(in the rows, 128 means zero)
Each path is a new rotation, seen through one point. The rows after it are directions, each followed by how far the rotation turns it, in degrees per step (0 if it stays put).
Each turn is a multiple of 5 degrees from 10 to 175, or 0.
Each row of a path follows its step; steps can be skipped.
path 1
step 6: [124 132 131 142 131 118 132 133 128 126 120 126 127 132 125 126 125 118
 115 119 141 126 127 119 134 123 127 125 130 136 128 123 132 138 135 121
 134 133 114 134 119 134 136 138 133 122 134 128 130 124 112 135 126 142
 123 133 128 115 124 142 136 140 132 120 130 135 125]
step 19: [112 137 130 130 115 126 128 135 131 118 123 139 128 121 138 126 115 125
 131 113 128 130 124 116 131 112 128 129 127 141 126 125 123 139 145 145
 131 124 127 129 120 132 129 129 138 137 136 124 124 125 130 130 129 126
 127 120 140 127 130 134 133 132 131 127 123 127 128]
step 21: [124 125 132 130 133 127 124 125 135 118 137 150 115 129 134 136 128 108
 118 124 136 119 130 116 138 133 122 134 130 133 127 130 131 128 131 129
 137 126 122 131 131 134 129 124 130 131 135 130 131 125 135 136 136 137
 123 128 116 133 125 140 139 134 139 114 131 127 125]
step 24: [124 125 135 132 130 119 133 124 129 128 127 127 132 131 128 123 124 128
 122 113 144 141 137 119 136 129 115 114 127 135 132 132 123 135 130 132
 125 131 123 140 134 136 121 141 143 132 121 123 134 133 131 146 126 136
 125 136 128 137 129 133 137 120 127 118 128 127 122]
step 29: [131 131 132 133 133 127 133 127 142 124 137 138 124 131 133 124 131 116
 125 113 144 116 126 137 138 120 128 120 131 127 132 123 127 128 137 129
 137 118 127 126 137 134 119 130 131 122 140 140 117 125 125 135 131 132
 120 133 133 122 124 117 142 131 130 121 123 115 121]
step 30: [119 119 131 129 130 131 126 132 125 114 127 128 126 129 144 132 130 124
 129 121 133 125 132 118 129 118 132 118 124 133 127 129 131 146 134 122
 138 120 132 139 127 128 128 135 140 132 140 125 117 129 117 138 124 122
 128 132 142 121 135 128 133 136 117 135 129 110 119]
step 31: [129 122 129 128 122 127 124 139 126 134 138 128 127 127 133 122 133 117
 127 112 130 133 133 121 124 128 123 124 130 135 126 132 122 128 140 125
 123 137 135 129 132 124 127 120 141 124 148 122 132 121 126 147 139 111
 128 126 132 123 134 131 131 132 122 115 124 124 114]
[128 129 125 129 123 127 130 130 128 129 128 128 127 127 129 129 130 127
 129 128 125 128 127 131 128 125 127 126 128 128 126 129 126 128 128 130
 126 127 128 126 131 128 127 128 126 130 129 132 129 127 128 128 128 127
 130 128 129 127 126 125 128 127 128 127 127 132 127]
120
[132 128 129 130 126 127 128 128 126 130 127 126 129 127 127 129 130 132
 127 129 129 130 130 126 131 131 128 128 129 127 127 131 127 130 129 128
 128 130 127 127 127 128 127 130 125 129 126 131 125 128 127 126 128 130
 128 129 129 130 128 131 129 126 127 125 127 127 130]
35
[132 129 129 132 127 128 129 128 129 129 129 127 126 126 127 127 128 125
 125 129 131 127 128 129 127 128 132 132 128 128 128 126 130 127 132 131
 127 128 128 131 129 127 127 127 127 127 128 127 129 127 128 129 130 128
 130 126 130 127 127 127 129 130 128 127 127 129 130]
170
[128 128 129 127 130 128 128 127 129 129 130 127 132 127 124 126 128 125
 127 127 127 127 127 126 131 131 127 128 127 127 127 129 129 129 128 130
 126 128 126 128 132 127 129 128 130 128 128 130 128 130 128 126 126 128
 130 131 127 127 126 127 131 131 129 128 131 130 129]
95
